Each row is where one point has got to under a steady rotation. How many ticks took it there?
The counts run from 0 to 468.
[145 111 181 138 101 182 138 131 153 122 145 157 107 113  98 126 153 143
  68 150 150 109 137 112 102  84  82 115 157 117 135 121  96 154 144 134
 141 146 111 122  97 107  95 140 165 133  75 149 170 137  81 133 109 142
 142 109 150 142 101 169 164 157 139 129 129 148  84 141  78 169 117 113] : 55
[152 135 210  98 134 163 164 166 136 120 113 139 123 105  91 121 135 148
  99 156 127 122 139 115  88 105 105  99 140 144 143 165 125 180 154 113
 106 125 122 126 117 142 104 165 200 110 105 181 140 140 110  82 111 122
 170 132 124 148 109 160 151 133 130 104 174 134 120 150 136 136 137  95] : 428
[172 144 210 107 119 154 129 192 114  99 123 111 129 107  92 139 148 168
  99 152 134 110 127 122 120 123 103  89 156 145 130 146 137 180 144  98
 116 116 150 132 122 177 115 176 163 123 109 140 130 116 112  68 131 110
 161 145 130 142 125 163 164 118 135  92 173 141 102 127 170 118 152 101] : 256
[177 102 186 148 117 151  80 179 109  96 172 107 138 161 121 116 147 152
 104 157 136  96 100 100 145 113  77  95 175 114 152 156 132 137 144 136
  96 118 159 152 124 147 116 129 130 114 100 134 131 169 129 121 144 136
 143  97 137 170 128 150 189 102 150 108 137 124  79 124 147 165 131 109] : 307
[141 134 202 112 105 154 112 137 148 115 137 130 149 133  85 144 119 145
 103 163 152 109 142 104 158  92  86  72 144 128 135 126 128 177 155 102
  76 110 125 107 141 147 116 137 163 110  92 127 154 155 118  87 134 107
 171 106 117 167 117 133 177 125 146 106 118 144  71 133 139 137 146  98] : 236
[130 117 225 102 124 163 158 144 143 136 113 150 135 107 101 128 123 146
  99 163 120 122 126 118  91 110 105 101 137 137 144 164 117 164 139 131
  97 135 129 127 107 122 104 153 201 109 104 178 152 132  85 106 105 130
 174 130 123 158  95 176 133 131 139 119 159 129 102 166 120 129 151  91] : 38
[168 148 212 105 130 167 126 176 137  93 121 134 138 117 109 133 145 154
  98 168 133 113 122 107 120  80 100  99 157 150 145 134 143 171 150 116
 122 118 148 125 133 150 103 182 171  92  92 145 150 137 128  65 129 114
 163 125 125 163 131 128 162 139 147  85 163 134  99 142 151 140 131  76] : 251
[142 101 199 118  80 148 113 118 139 147 145 114 154 136 111 161 115 161
 105 167 157 116 130 116 133 114 107  66 158 109 121 124 107 163 148 134
  90 135 140  97 130 123 107 121 158 116  84 101 166 116  89  95 126 128
 164 122 116 130  96 145 161 139 152 156 121 140  45 137  96 137 163 101] : 226
[132  98 203 129 150 159 147 149 169 131 140 147  91 113  69 124 129 163
  96 157 139 102 120 143 111  92  84 114 146 153 114 140 143 161 204 105
  83 136 132 154 108 129 109  97 135 114 125 146 125 172  90 102 110 120
 163 107 134 179 101 157 158 113 124 105  91 126 101 145 121 139 152 139] : 447
[161 101 174 125  96 161 139 144 149 127 143 125 111 119 104 132 160 152
  69 141 153 121 126 129  91  94  97 103 163 105 109 112  88 168 158 131
 140 150 126 123  99 104  93 124 157 156  86 130 155 125  70 108 111 148
 150 132 140 118  86 185 158 155 118 130 141 135  86 130  78 145 128 117] : 50
[176  98 213 143 137 134 107 164 105 133 143 124 139 140 157 136 130 159
  97 149 110 110  68 140 101 144  93 105 166 157 145 172 115 135 171 133
 104 114 172 144 119 126 101 107 137 127 124 132 110 144 108  98 135 172
 147 135 125 152 108 181 121  91 135 122 149 124  71 122 153 126 160 136] : 119
[149 106 207 107 122 150 132 134 156 122 130 145 137 123  98 138 107 142
 114 174 138 114 135 114 109  82 105  80 167 147 130 125 134 157 168 124
  88 137 163 116 139 123 107 110 150  68  94 110 151 140  95  90 106 110
 171 109 110 159 115 110 155 137 141 136 108 116  62 152 108 146 156  87] : 230
[141 138 194 103 133 142 111 106 104 135 141 100 151 152 135 111 120 137
 108 165 130  99 117 109 142 161 105  85 143 138 154 161 128 163 116 134
  84  94 135 107 146 138 138 137 182 100 112 135 148 168 135 122 147 137
 144  97 106 179 123 126 177 121 159 118 188 140  63 134 151 166 116 101] : 165
[165 143 178 117  88 160 110 122 140 109 145 105 140 125 119 155 136 155
  86 141 151 113 126 132 151 106 106  74 150 131 118 110 103 175 153 107
 115 116 139  86 140 138 106 137 149 126  73  74 167 129 104  80 128 132
 146 138 123 144 104 162 159 137 131 118 141 164  54 117 130 117 138 111] : 242
[147 104 169 130 154 144 136  66 143 153 143 132 115 132 129 107 115 114
  76 146 135 120 117 140  81 138 114 116 148 148 139 124  84 147 175 142
 104 128 130 126 132  81  98  67 158 130 101 111 158 175  87 141 115 156
 148  89 113 142  96 150 128 132 117 147 141 115  62 138  73 178 119 133] : 370
[169 137 186 103 156 105 120 112 100 129 128 101 127 138 123 109 114 137
 113 165 127 108 108 132 122 175 133  89 144 162 135 139 125 178 163 113
  62 102 159 122 155 143 127 111 154 115 126  94 124 172 121  93 145 126
 146 102  94 169 133 115 152 117 132 123 186 116  65 128 161 148 141 120] : 169
[127  96 201 113 137 129 132 130 124 159 144 112 124 139  94 100 120 140
 115 177 151 102 125 106 105 160 104  81 149 116 128 173 115 175 133 139
  41 132 124 149 125 131 130 112 174 115 120 170 146 162 108 141 119 115
 159  93 107 152 113 134 180 122 142 152 145 110  73 158 123 174 137 117] : 377
[157 116 180 147 121 162 106 135 107 117 154 113 131 131 143 123 155 163
  79 146 121 109  83 134 137 139  82 117 145 125 143 176 114 147 147 125
 109  94 139 137 114 133 121 144 162 161 121 154 134 156 110 127 141 168
 134 129 149 159  96 217 146  97 136 100 167 168  95 114 165 129 125 143] : 115
[160  98 219 118 109 147 159 163 134 142 116 137 130 104 106 142 137 169
 105 160 134 115 111 136  77 116 115  87 153 149 112 154 118 157 154 125
 110 144 143 131 106 121 109 136 171 122 100 146 148 116  82  90 100 138
 177 154 124 133  83 185 131 130 133 140 139 134  86 144 118 108 168 112] : 438
[154 130 174 133 115 195 111 131 156  92 167 130 107 101  84 115 148 162
  79 153 152 102 128 145 144 111  84 117 146 149 109 114 150 153 145 108
 127 105 135 103 120 132 124 126 118 117  79 113 172 172 102 118 127 111
 132 100 143 186 117 137 182 139 135 105 118 170  85 131 111 167 107 127] : 76
[163  94 190 143 155 150 130 168 137 112 136 141 112 106 124 124 126 163
  89 148 114 115  74 152  76 108 103 127 161 166 129 131 136 127 198 121
 123 129 166 147 104 112  91  91 123 113 106 124 115 150  83  83 106 154
 158 129 129 166 103 173 114 109 117 119 124 112  88 133 121 126 151 135] : 280
[142 107 206 123 100 175 139 152 151 123 139 149 129 124 104 138 145 158
  84 150 135 115 126 103 101  79  73 105 153 100 158 144 115 150 142 128
 122 145 124 132  96 116 102 156 185 122  80 181 149 138  88 113 113 137
 159 127 149 147  97 175 152 124 142 113 128 155 101 158 106 149 138 102] : 444
[190 122 178  98 168 116 125 123 100 117 123 100  99 124 133  82 141 124
  87 142 121 123 112 134  81 177 148 102 152 173 111 108 116 176 168 130
 115 120 165 116 149 117 106 100 140 123 117  93 133 143 110 103 135 132
 145 104 104 137 131 121 145 138 110 126 212 109  85 128 109 172 108 124] : 173
[166 103 174 145 153 173 133 159 145 103 146 159  99 107 117 105 162 152
  68 134 124 117  99 136  77  97  86 139 166 152 125 128 122 136 181 135
 156 132 149 145  95 110 100 115 127 125  91 149 131 156  88 130 111 149
 130 112 155 156 118 164 154 132 110 104 134 119 115 134  93 171 114 126] : 284
[148  99 200 123 134 140 145 142 149 138 124 129  96  98  81 138 123 156
  97 151 146 113 121 150  91 116 105 101 150 152  94 131 126 160 205 106
  65 145 150 141 115 125  92  93 144 132 116 126 126 150  86  81  97 124
 178 128 120 144  91 174 146 111 105 128 102 127  80 142 133 119 167 139] : 47
[151 133 172 126 132 134 124 102 141 127 148 129 114 163 121 105 138 107
  87 148 150 122 118  98 113  96  78 115 154 112 162 115  63 168 160 144
  90 135 120 146 130 108  92  94 173 134  94 149 137 178 114 151 149 145
 139  62 133 147 111 148 165 143 127 124 156 111  82 143 106 196 109 106] : 374
[146  80 201 113 113 122 122 118 115 156 134 105 130 135 101 117 114 134
 117 173 147 108 128 133 109 178 128  68 159 129 106 154 117 172 141 124
  50 134 142 124 128 129 135  99 154 113 115 119 163 146 102 119 125 125
 161 107  98 133  99 142 166 113 150 174 132 130  52 141 112 148 159 116] : 382
[143 120 210  98 144 135 161 140 131 151 112 123 123 131  80 106 128 137
 112 162 125 113 131 103  87 124  99  94 134 117 135 168 105 185 150 128
  72 141 119 152 119 131 108 138 207 134 120 178 134 154 116 116 122 132
 166 107 122 133 109 157 153 128 130 125 168 115 107 163 127 162 148  93] : 200
[140 146 179 123  93 165 113 116 150 115 155 114 135 125  90 136 139 151
  89 161 159  99 139 118 176 103  92  78 143 116 117 107 117 178 148 102
  88 113 111  99 134 130 113 141 161 137  77 107 179 155 108 107 130 114
 146 103 123 166 103 147 189 139 145 103 138 173  72 120 131 148 115 113] : 237
[151 174 200  97 139 138 138 125 145 111 117 115 124 136 109 131 137 122
  92 136 129 113 131 101 137  87  95  98 129 119 155 114  89 196 172 104
  93 110 110 112 140 140 102 143 195 143  97 142 137 156 119  88 141 142
 156 120 119 143  98 163 152 133 117  86 182 138  97 128 157 145 123 104] : 24
[159 129 170 119 127 159 112 105 110 111 152 102 142 147 146  94 142 118
  76 153 134 126 117  99 119 135 117  97 157 142 150 126  88 166 122 158
 133 107 136 119 132 116 114 143 161 117  84 116 158 154 121 144 149 136
 132  91 126 147 136 119 171 143 157 127 210 128  67 137 108 192  86  93] : 161
